In the data rows, 128 means zero.
Some points:
[120, 137, 106, 115, 135, 106, 129, 124, 132, 80, 140, 147, 128, 145, 79, 149, 160, 140, 88, 121, 64, 106, 150, 109, 87, 151, 165, 128, 116, 91, 167, 107]
[166, 145, 148, 111, 110, 112, 151, 99, 105, 141, 151, 147, 157, 115, 118, 121, 90, 70, 174, 97, 130, 108, 103, 135, 97, 141, 127, 98, 102, 100, 139, 123]
[120, 137, 106, 109, 125, 98, 175, 147, 143, 117, 158, 100, 126, 144, 115, 144, 133, 71, 136, 113, 144, 116, 146, 97, 117, 91, 194, 157, 150, 135, 104, 149]
[127, 141, 114, 165, 104, 152, 124, 161, 137, 135, 144, 127, 145, 140, 134, 138, 93, 136, 111, 118, 137, 103, 136, 152, 115, 156, 142, 113, 115, 134, 125, 160]
[137, 129, 100, 81, 79, 144, 86, 161, 149, 76, 88, 120, 82, 99, 149, 155, 130, 140, 145, 153, 145, 146, 131, 110, 158, 86, 168, 121, 121, 155, 126, 119]
[110, 112, 120, 160, 78, 104, 126, 124, 108, 132, 117, 170, 83, 160, 117, 138, 113, 135, 96, 135, 125, 143, 143, 131, 138, 110, 97, 154, 118, 100, 94, 112]
[123, 118, 109, 153, 102, 156, 119, 166, 142, 128, 136, 135, 162, 141, 130, 144, 101, 124, 125, 126, 138, 128, 127, 116, 138, 154, 118, 113, 117, 134, 139, 144]
[142, 106, 130, 128, 129, 116, 110, 84, 120, 132, 147, 96, 145, 153, 147, 149, 170, 131, 118, 117, 148, 161, 148, 120, 104, 111, 102, 103, 118, 130, 117, 128]
[129, 71, 132, 149, 165, 129, 137, 143, 161, 90, 138, 170, 162, 144, 105, 90, 171, 152, 174, 108, 135, 104, 147, 143, 149, 92, 88, 187, 139, 137, 142, 145]
[132, 111, 120, 122, 107, 127, 99, 121, 133, 142, 149, 96, 149, 145, 142, 132, 166, 113, 121, 123, 151, 152, 145, 133, 102, 141, 101, 117, 128, 97, 123, 160]
[141, 61, 177, 142, 137, 112, 125, 132, 92, 108, 103, 84, 136, 154, 189, 167, 109, 155, 148, 149, 101, 104, 119, 151, 166, 148, 172, 119, 201, 82, 120, 113]
[143, 148, 110, 118, 138, 111, 182, 153, 119, 155, 73, 147, 175, 91, 155, 136, 112, 112, 155, 87, 130, 146, 128, 132, 125, 123, 118, 124, 133, 91, 123, 94]
[112, 155, 150, 104, 117, 137, 141, 105, 125, 158, 123, 142, 146, 118, 111, 129, 165, 152, 132, 145, 143, 118, 153, 138, 148, 131, 135, 131, 113, 143, 105, 141]
[170, 154, 109, 94, 160, 114, 118, 141, 67, 149, 143, 120, 88, 158, 157, 132, 154, 134, 103, 123, 153, 94, 79, 93, 163, 160, 121, 177, 125, 102, 160, 131]
[120, 120, 122, 143, 148, 161, 107, 89, 135, 114, 134, 107, 142, 140, 149, 96, 99, 124, 111, 126, 66, 121, 129, 91, 137, 72, 132, 137, 120, 141, 159, 150]
[126, 141, 124, 161, 128, 141, 146, 98, 139, 148, 126, 172, 140, 135, 137, 141, 116, 133, 121, 143, 128, 123, 130, 138, 140, 153, 142, 129, 127, 156, 133, 134]
[99, 136, 182, 131, 99, 144, 116, 146, 81, 117, 143, 128, 145, 87, 83, 129, 97, 126, 161, 145, 159, 100, 110, 75, 113, 109, 111, 158, 128, 118, 167, 91]
[133, 142, 109, 110, 119, 119, 133, 119, 133, 138, 122, 108, 152, 100, 150, 147, 149, 124, 120, 94, 137, 169, 141, 140, 131, 91, 105, 102, 134, 93, 136, 111]
[128, 140, 109, 160, 124, 145, 110, 171, 156, 134, 136, 100, 135, 93, 130, 136, 148, 112, 109, 137, 118, 126, 118, 132, 159, 144, 111, 157, 132, 131, 125, 130]
[122, 121, 120, 154, 118, 149, 138, 98, 160, 152, 129, 99, 134, 104, 119, 131, 147, 137, 122, 142, 139, 130, 92, 129, 138, 144, 130, 158, 125, 148, 123, 97]
[177, 117, 149, 126, 139, 136, 94, 159, 126, 151, 130, 160, 140, 182, 71, 125, 142, 112, 145, 122, 144, 111, 63, 180, 118, 82, 146, 115, 116, 120, 146, 72]
[131, 129, 112, 167, 89, 90, 156, 98, 114, 118, 111, 136, 89, 152, 111, 128, 104, 124, 121, 77, 151, 158, 135, 116, 151, 133, 161, 155, 124, 140, 91, 104]
[125, 166, 101, 146, 131, 90, 168, 156, 153, 76, 116, 96, 134, 169, 131, 64, 139, 131, 158, 172, 161, 92, 134, 165, 139, 125, 115, 101, 126, 139, 155, 109]
[139, 113, 123, 149, 95, 136, 110, 153, 151, 134, 164, 97, 140, 139, 144, 139, 105, 125, 114, 106, 149, 114, 129, 134, 107, 136, 128, 129, 116, 124, 135, 165]
[179, 101, 194, 105, 108, 151, 142, 152, 128, 112, 111, 156, 140, 99, 118, 96, 101, 126, 60, 127, 153, 152, 117, 106, 161, 127, 134, 93, 180, 145, 126, 151]
[118, 152, 171, 80, 151, 108, 119, 122, 161, 150, 114, 144, 126, 152, 136, 114, 123, 150, 163, 145, 127, 166, 135, 125, 134, 137, 166, 135, 95, 106, 130, 166]
[114, 127, 149, 98, 86, 127, 145, 113, 130, 150, 136, 128, 154, 103, 119, 150, 164, 146, 127, 147, 139, 96, 127, 138, 146, 142, 135, 147, 112, 158, 112, 121]
[109, 90, 111, 79, 94, 149, 110, 134, 145, 127, 81, 141, 138, 155, 133, 100, 107, 116, 103, 113, 125, 126, 130, 120, 104, 171, 106, 151, 162, 114, 125, 131]
[109, 163, 179, 110, 131, 164, 109, 105, 146, 153, 84, 91, 125, 151, 148, 84, 142, 105, 119, 104, 85, 95, 134, 134, 119, 108, 119, 150, 121, 141, 88, 98]
[143, 123, 110, 140, 100, 153, 110, 130, 148, 140, 148, 99, 133, 140, 137, 123, 134, 143, 109, 115, 134, 134, 133, 135, 109, 130, 115, 112, 125, 105, 129, 152]
[102, 108, 114, 109, 118, 175, 180, 134, 86, 100, 151, 121, 94, 123, 106, 100, 160, 155, 158, 157, 128, 140, 99, 109, 137, 168, 137, 92, 126, 82, 99, 138]
[80, 131, 134, 125, 116, 64, 79, 183, 144, 167, 143, 146, 97, 131, 146, 89, 102, 177, 167, 99, 119, 117, 173, 76, 101, 136, 116, 119, 154, 134, 155, 94]
[112, 127, 126, 150, 151, 115, 106, 112, 156, 129, 159, 140, 120, 137, 111, 132, 103, 116, 107, 151, 150, 143, 112, 122, 148, 101, 107, 131, 139, 95, 95, 164]
[92, 81, 125, 147, 170, 88, 134, 152, 107, 152, 80, 106, 99, 115, 134, 87, 158, 93, 110, 122, 162, 115, 115, 155, 131, 138, 139, 89, 98, 163, 178, 148]
[137, 113, 117, 140, 113, 95, 139, 117, 121, 143, 113, 120, 156, 136, 117, 142, 181, 103, 115, 106, 109, 145, 157, 98, 152, 100, 117, 98, 106, 104, 126, 135]
[93, 170, 165, 162, 114, 108, 166, 145, 140, 119, 112, 112, 102, 154, 151, 156, 157, 125, 150, 136, 106, 169, 53, 112, 76, 116, 118, 112, 183, 163, 154, 147]
[110, 99, 120, 138, 149, 185, 160, 97, 135, 105, 102, 150, 85, 101, 145, 119, 148, 94, 160, 136, 150, 109, 143, 127, 92, 99, 142, 115, 140, 116, 127, 135]
[189, 159, 128, 118, 112, 143, 117, 116, 82, 92, 143, 143, 119, 127, 106, 85, 166, 160, 152, 86, 111, 159, 140, 150, 95, 131, 133, 115, 174, 169, 131, 149]
[137, 128, 125, 90, 145, 146, 157, 98, 160, 145, 155, 104, 77, 150, 131, 166, 97, 137, 149, 83, 86, 93, 150, 151, 171, 150, 92, 96, 124, 146, 155, 108]
[107, 139, 126, 120, 159, 155, 85, 110, 139, 73, 117, 163, 99, 106, 154, 151, 143, 63, 143, 99, 157, 103, 151, 131, 129, 163, 151, 109, 155, 143, 101, 93]
[132, 93, 117, 136, 114, 152, 128, 129, 126, 131, 132, 115, 136, 138, 126, 153, 117, 125, 131, 147, 137, 155, 131, 106, 135, 150, 112, 125, 96, 165, 140, 98]
[115, 140, 104, 153, 160, 149, 121, 162, 129, 138, 104, 125, 148, 139, 88, 151, 103, 151, 133, 126, 139, 155, 130, 115, 151, 151, 115, 97, 118, 147, 108, 135]
[101, 120, 88, 121, 91, 94, 85, 79, 84, 148, 143, 144, 132, 94, 113, 107, 105, 123, 151, 161, 96, 109, 92, 173, 164, 102, 115, 98, 170, 113, 158, 132]
[173, 155, 98, 118, 159, 112, 111, 105, 112, 138, 92, 157, 122, 108, 147, 147, 120, 133, 125, 148, 145, 92, 106, 95, 80, 128, 100, 133, 118, 105, 122, 151]
[134, 121, 141, 156, 102, 147, 145, 103, 148, 154, 136, 164, 137, 135, 139, 150, 148, 149, 124, 156, 132, 88, 133, 127, 117, 152, 132, 125, 122, 150, 135, 126]
[113, 150, 151, 136, 137, 97, 107, 101, 150, 108, 141, 152, 144, 113, 164, 130, 140, 133, 128, 132, 139, 154, 118, 140, 147, 157, 153, 146, 105, 125, 135, 115]
[122, 136, 148, 138, 165, 117, 100, 98, 151, 101, 138, 147, 123, 126, 114, 127, 142, 150, 117, 109, 111, 166, 124, 98, 147, 159, 167, 138, 106, 91, 168, 128]
[126, 160, 145, 145, 145, 160, 104, 155, 81, 145, 137, 147, 155, 161, 152, 159, 125, 133, 132, 155, 137, 147, 164, 137, 143, 82, 147, 136, 115, 161, 138, 155]
[113, 166, 144, 169, 126, 158, 121, 152, 105, 133, 139, 95, 110, 137, 132, 123, 111, 143, 116, 131, 140, 139, 146, 150, 148, 98, 128, 136, 112, 76, 104, 132]
[121, 138, 114, 108, 168, 146, 111, 154, 128, 148, 158, 104, 144, 137, 112, 106, 114, 118, 94, 132, 91, 108, 136, 100, 114, 125, 128, 116, 138, 158, 82, 90]
[106, 81, 110, 108, 143, 138, 137, 162, 106, 159, 152, 148, 89, 85, 122, 145, 145, 152, 142, 125, 102, 135, 108, 183, 85, 110, 171, 143, 132, 142, 105, 158]
[114, 122, 95, 103, 139, 132, 116, 84, 114, 91, 63, 85, 149, 146, 101, 136, 89, 152, 138, 107, 131, 107, 124, 138, 121, 136, 126, 155, 128, 155, 135, 178]
[171, 131, 119, 120, 162, 100, 137, 114, 152, 142, 92, 133, 116, 87, 136, 145, 104, 165, 102, 140, 154, 96, 135, 108, 88, 87, 116, 108, 132, 101, 120, 103]
[113, 115, 108, 105, 172, 141, 123, 135, 131, 136, 155, 100, 148, 118, 99, 126, 107, 124, 123, 144, 128, 170, 122, 111, 126, 145, 109, 129, 122, 156, 93, 84]
[197, 128, 154, 167, 130, 98, 108, 146, 127, 156, 112, 97, 84, 99, 87, 116, 126, 72, 171, 184, 88, 148, 165, 126, 118, 168, 119, 133, 147, 137, 117, 152]
[143, 95, 148, 113, 135, 107, 146, 162, 98, 81, 144, 147, 118, 92, 170, 102, 111, 141, 145, 105, 76, 110, 85, 128, 123, 105, 94, 122, 71, 157, 83, 159]
[127, 141, 121, 150, 112, 131, 141, 105, 142, 138, 138, 126, 149, 79, 146, 118, 158, 148, 111, 140, 143, 109, 117, 142, 148, 147, 151, 142, 123, 141, 128, 98]
[139, 136, 102, 111, 144, 136, 172, 112, 132, 142, 154, 161, 137, 143, 171, 86, 95, 125, 108, 169, 120, 177, 150, 146, 127, 139, 138, 156, 121, 138, 149, 102]
[111, 149, 174, 116, 147, 115, 137, 135, 108, 75, 126, 108, 132, 110, 87, 157, 105, 129, 86, 131, 103, 135, 155, 194, 92, 138, 97, 170, 110, 120, 161, 110]
[104, 142, 123, 105, 135, 98, 172, 123, 150, 132, 153, 159, 106, 145, 109, 140, 113, 95, 105, 133, 134, 143, 133, 114, 164, 97, 106, 126, 155, 115, 112, 155]
There is one direction along which these points spread out most. Take the direction at right angles to it along which they spread out most. Go by this last direction. For each point below, how far along it does it lie, from 0 to 99? 50 is the average, and the first point above lies past it. One standard deviation of the points above along it is 16.
[133, 142, 109, 110, 119, 119, 133, 119, 133, 138, 122, 108, 152, 100, 150, 147, 149, 124, 120, 94, 137, 169, 141, 140, 131, 91, 105, 102, 134, 93, 136, 111] 73
[139, 136, 102, 111, 144, 136, 172, 112, 132, 142, 154, 161, 137, 143, 171, 86, 95, 125, 108, 169, 120, 177, 150, 146, 127, 139, 138, 156, 121, 138, 149, 102] 60
[128, 140, 109, 160, 124, 145, 110, 171, 156, 134, 136, 100, 135, 93, 130, 136, 148, 112, 109, 137, 118, 126, 118, 132, 159, 144, 111, 157, 132, 131, 125, 130] 31
[93, 170, 165, 162, 114, 108, 166, 145, 140, 119, 112, 112, 102, 154, 151, 156, 157, 125, 150, 136, 106, 169, 53, 112, 76, 116, 118, 112, 183, 163, 154, 147] 33
[189, 159, 128, 118, 112, 143, 117, 116, 82, 92, 143, 143, 119, 127, 106, 85, 166, 160, 152, 86, 111, 159, 140, 150, 95, 131, 133, 115, 174, 169, 131, 149] 40
[120, 137, 106, 115, 135, 106, 129, 124, 132, 80, 140, 147, 128, 145, 79, 149, 160, 140, 88, 121, 64, 106, 150, 109, 87, 151, 165, 128, 116, 91, 167, 107] 85
[143, 123, 110, 140, 100, 153, 110, 130, 148, 140, 148, 99, 133, 140, 137, 123, 134, 143, 109, 115, 134, 134, 133, 135, 109, 130, 115, 112, 125, 105, 129, 152] 45
[143, 95, 148, 113, 135, 107, 146, 162, 98, 81, 144, 147, 118, 92, 170, 102, 111, 141, 145, 105, 76, 110, 85, 128, 123, 105, 94, 122, 71, 157, 83, 159] 34
[122, 136, 148, 138, 165, 117, 100, 98, 151, 101, 138, 147, 123, 126, 114, 127, 142, 150, 117, 109, 111, 166, 124, 98, 147, 159, 167, 138, 106, 91, 168, 128] 75
[123, 118, 109, 153, 102, 156, 119, 166, 142, 128, 136, 135, 162, 141, 130, 144, 101, 124, 125, 126, 138, 128, 127, 116, 138, 154, 118, 113, 117, 134, 139, 144] 32
[92, 81, 125, 147, 170, 88, 134, 152, 107, 152, 80, 106, 99, 115, 134, 87, 158, 93, 110, 122, 162, 115, 115, 155, 131, 138, 139, 89, 98, 163, 178, 148] 33
[137, 113, 117, 140, 113, 95, 139, 117, 121, 143, 113, 120, 156, 136, 117, 142, 181, 103, 115, 106, 109, 145, 157, 98, 152, 100, 117, 98, 106, 104, 126, 135] 71
[99, 136, 182, 131, 99, 144, 116, 146, 81, 117, 143, 128, 145, 87, 83, 129, 97, 126, 161, 145, 159, 100, 110, 75, 113, 109, 111, 158, 128, 118, 167, 91] 44
[179, 101, 194, 105, 108, 151, 142, 152, 128, 112, 111, 156, 140, 99, 118, 96, 101, 126, 60, 127, 153, 152, 117, 106, 161, 127, 134, 93, 180, 145, 126, 151] 31
